In the rows, zero is written as 128.
Rotation paths and how fast each direction turns (degrees a step):
Each turn is a multiple of 5 degrees from 10 to 175, or 0.
Each row of a path follows its step; steps can be skipped.
Rotation 1:
step 0: [123 121 127 115 119 128 126 119 138 121 135 135 127 125 125 123 119 130
 127 120 128 122 125 127 132 134 133 135 115 140 121 137 123 125 136 128
 129 121 136 122 123 125 141 120 122 131 128 121 127 122 135 124 118 125
 122 131 124 118 129 133 125 133 125 141 126]
step 1: [128 130 132 132 130 129 122 131 129 137 127 144 119 126 124 120 135 126
 123 126 117 127 132 121 129 131 130 126 140 125 124 136 132 129 122 128
 124 129 122 139 134 136 133 128 138 117 128 113 126 115 117 129 128 130
 132 117 127 134 128 134 121 133 136 132 139]
step 7: [135 117 122 136 130 122 127 133 132 124 128 131 134 128 130 122 134 122
 126 127 121 137 128 125 117 128 133 137 121 129 126 134 120 120 127 122
 130 136 130 125 135 135 138 132 124 124 128 139 129 132 131 127 139 140
 115 124 140 127 139 139 127 126 122 116 126]
step 8: [128 120 129 126 132 129 132 138 127 133 118 137 127 129 120 126 117 147
 128 122 141 118 129 128 132 112 130 129 131 128 136 130 129 129 139 127
 124 134 120 120 142 128 128 121 133 134 135 135 127 127 139 135 130 124
 131 127 125 136 125 125 122 130 128 126 132]
step 10: [132 134 126 133 124 124 128 120 120 122 121 122 128 114 120 134 127 135
 120 138 123 143 132 121 131 123 114 126 129 139 123 126 129 123 125 130
 141 130 118 134 132 127 136 135 133 128 138 119 118 132 134 133 133 119
 122 126 124 126 132 132 131 128 127 135 124]
step 11: [132 122 127 130 136 130 129 130 132 124 138 135 133 125 124 132 122 126
 120 133 129 118 110 137 131 122 129 124 141 128 119 129 130 120 117 127
 131 130 140 138 130 125 133 133 125 133 133 140 115 132 126 121 125 139
 135 126 129 130 130 128 130 127 130 116 124]
step 17: [139 122 123 128 134 136 133 141 119 126 127 127 117 133 130 132 128 134
 128 141 130 125 131 121 122 133 121 121 123 129 118 129 131 124 136 132
 117 124 136 119 121 128 124 130 129 125 131 134 120 125 130 134 127 132
 128 138 137 115 117 138 125 127 134 137 127]
step 18: [124 124 118 129 133 133 121 131 133 121 132 117 138 131 132 131 135 128
 123 127 130 134 128 134 132 125 129 141 136 136 138 136 133 128 126 137
 122 131 133 131 126 125 124 125 136 126 113 118 129 129 136 134 127 129
 134 117 134 141 119 124 130 122 132 139 124]
step 20: [136 118 130 125 119 136 122 122 130 138 126 116 136 117 133 130 125 111
 122 132 126 122 129 131 127 134 123 123 127 127 123 133 132 139 127 134
 129 126 117 131 130 124 125 124 123 130 137 129 132 143 130 125 132 133
 124 132 140 128 120 123 116 133 132 120 134]
Directions:
[128 127 125 130 130 127 130 129 125 127 125 127 127 128 131 128 128 127
 126 131 126 127 127 130 125 131 127 128 128 126 130 128 129 129 127 129
 128 127 128 128 126 129 128 127 126 125 128 129 130 128 128 129 128 127
 128 128 128 126 131 129 126 131 126 129 132]
140
[129 128 129 132 125 127 129 127 130 127 127 128 128 126 129 129 129 131
 127 128 129 129 128 127 130 128 125 128 129 129 131 130 130 129 126 127
 127 124 129 130 126 129 131 128 128 127 128 124 129 129 125 123 127 127
 127 127 128 128 127 128 127 128 127 128 127]
80
[126 130 129 128 129 130 129 126 127 126 128 127 126 125 125 129 128 127
 128 130 129 125 124 128 128 130 129 127 126 128 126 130 127 131 130 130
 130 128 124 129 127 130 128 129 127 129 129 126 131 130 129 127 128 130
 127 126 125 130 128 129 129 127 126 129 127]
70
[128 129 128 127 129 128 129 130 129 127 128 129 129 126 133 128 130 126
 129 126 126 128 128 129 130 127 128 128 129 133 128 127 127 129 131 132
 129 127 129 130 130 129 129 127 127 129 126 127 130 126 128 128 133 129
 127 127 126 125 128 128 129 128 127 126 127]
160
